Each row is where one point has got to under a steady rotation. How many steps took it there?
The counts run from 0 to 386.
-13 -11  19 -16   9  34   4  13   3 -15 -15  -5  21  23 -27 -10 -12   4  21 -11   4 -22  25  15  33  23  -5 -10   1 -40  -9 -17 | 281
  0  19   3  19  -1  15 -16   4  -4  -5   9  10  35  18 -42  -1 -13  11  37   5  10 -11   3  -1   3  21  22   3 -24 -32   1 -29 | 73
-13  -3  -3  10  -5  22   2  13  -6  -8  14   0   0  21 -21   3  -1 -35   3 -14  20 -11  31 -17  29  21  22 -32  -9 -40  -7 -19 | 151
 11  17   9   9  -5  27 -28 -13  -1  -7   4   6  29  23 -35   1 -19  16  31   7  21 -37   8  -6  -3  10   9  -2 -10 -23  -8 -28 | 298
-10   8   2  19 -24   6  -8  -1  18 -14  13   4   2  32 -41 -13  -5  -5  18 -10  22 -16  13  -8  14  23   9 -16 -24 -32 -16 -38 | 367
 -8   6   2  24 -18   5 -13  -6  11 -13  19   1   3  30 -41 -12   4  -9   8  -4  20 -16  16  -3  14  23   8 -12 -22 -39 -10 -37 | 366
 -9   0  17 -16  15  39  -1  12   0 -14 -17  -7  26  17 -19  -4 -21   3  28 -13   5 -22  28  16  34  14  -1 -10   6 -37  -7 -14 | 168
-10  14 -10   5  21  33  -5  12  -9  -3   4   2  15  18 -22   2   3 -14  21  -1  -9  -3  22   8   6  31  25 -26   6 -43   6 -33 | 261
 -4  -4   7   1 -11   5 -23 -22   2 -18  17 -23  10  19 -35  -9 -11   0  10 -13  28 -31  20   5  25  19  -7 -15   5 -39 -19 -18 | 294
-36  10   7   8   4  28   1  22  -6   3  18   2  14  25 -19   4  -3 -14  13  -7   4  -6  27  -2  35  20  22 -19 -19 -41   2 -13 | 100
-10  -2  12   5   3  31 -24 -11 -17   1  24  -9  16  25 -20   7  -2 -11  -1   2  22 -42  31 -12  19   9  12 -18  -5 -37  -4  -5 | 110
  1  12   6  21   4  10  -1   7   0 -14  -1   1  29  15 -37 -15  -3  -5  20  -5   3   3  19  24  18  28  13  -4 -18 -47   4 -36 | 189
 -4  15  12   4 -11  15 -31 -22   9 -13  17 -12   9  24 -29  -2 -12   9  14 -10  26 -40  20   7  16  19  -5 -14   6 -29 -14 -25 | 182
 14  19  10  19   6  28 -21  -5  -4  -8  -4   7  33  21 -33  -6  -9   7  24  12   8 -24  15  13   2  10  13   5 -16 -36   2 -33 | 300
 -1  -8  18   7  -3  30 -18  -5  -6  -4  -4  -1  27  25 -33  -7 -17  -4  21   8  23 -23  22 -11  24 -14   9   7 -29 -41 -18  -8 | 227
  5   6   2   9   0   9   6   9   5 -23  -7  -3  16  14 -35 -12  -6 -12  21 -15   9   1  21  21  25  36   8 -17  -5 -45   1 -37 | 77
-27   9   6   0  -2  27   2  24   0   0   7   5  20  20 -22   2 -19 -13  32 -11  10   0  22 -18  37   9  24 -13 -23 -35 -11  -9 | 215
 22   4  16  11   3  20   0  12 -17 -18  -9   4  38  10 -29   1 -16 -14  20 -11  18 -11  23  10  23  20  16  -6 -14 -42   6 -20 | 239
 -5  -2  -3   9   3  29   2  11 -10 -10   5  -1   1  23 -15  -2   2 -36   1  -8  14 -11  38  -7  26  13  22 -28  -7 -48  -6 -23 | 37
-25  30   0   5 -10  17  -8   6  25 -10  10   2   2  28 -26  -6 -13   3  31 -17   9  -7  16   1  23  19  10 -20  -8 -28 -17 -36 | 142
 -8   9 -13  -7   7  33  -7  15  -1  -6   2   5  15  17 -32   8 -19  -2  46  -8   3  -6  10 -17   1  31  27 -25   5 -27  -6 -30 | 32
-20   5  15  -2   8  20 -17 -11   8  -9   4 -18  21  21 -32 -16  -7  14  19  -2   3 -24  21  26  31  13 -11  -1   0 -42 -14 -19 | 231
 10   7 -13  19  13  26 -16  -5 -13  -4   1   0  11  21 -27  -8   2 -29  17  10   8  -3  25  -5   3   2  27 -15  -6 -50 -10 -33 | 86
-17  19   2  10 -11  -1  -5   6  11 -17  14  -6  13  14 -36  -5 -14  -2  28 -22  12   0  12  10  31  34  10 -18  -8 -35  -6 -31 | 305
  6  14   5  20   8  16  -9   4  -3 -11  -3   7  34  19 -38 -11  -6  -1  27   6   4  -4  12  19  12  20  17   3 -20 -45   5 -35 | 188
  4  11 -10  24   9  23 -15  -5 -10  -6  10  -4   5  22 -23  -5   6 -32   5   4  11  -8  32  -1  12   6  24 -21  -4 -50  -7 -32 | 200
 -9  21   8  22  -2   7  -5   4   3 -14   8   0  23  21 -34 -11   0  -4  14  -8   6  -4  20  27  27  26   8  -5 -17 -44   3 -33 | 303
 14  18  10  13   4  30 -24  -8  -4  -7  -2   8  32  22 -32  -2 -16  11  30  11  14 -28  13   2  -2   9  12   2 -13 -30  -2 -31 | 299
 10  21  10  16  -5  13 -13   8 -13 -10   7   5  37   7 -27  12 -26  -7  28 -12  27  -7  18  -5  25  14  29  -7 -19 -31   0 -15 | 11
-11  11  10  -2  -3  19 -19   4  -7  -4  19  -1  36  14 -37  12 -19  19  34  -7  14 -31   5  -5  11  40  12  -8  -7 -23   5 -16 | 235
-32  18  10   8   0  34  -2  22   0   2  17  11  14  30 -16   5  -4  -9  12  -7   7 -15  26  -9  30  20  23 -18 -23 -34   3 -17 | 213
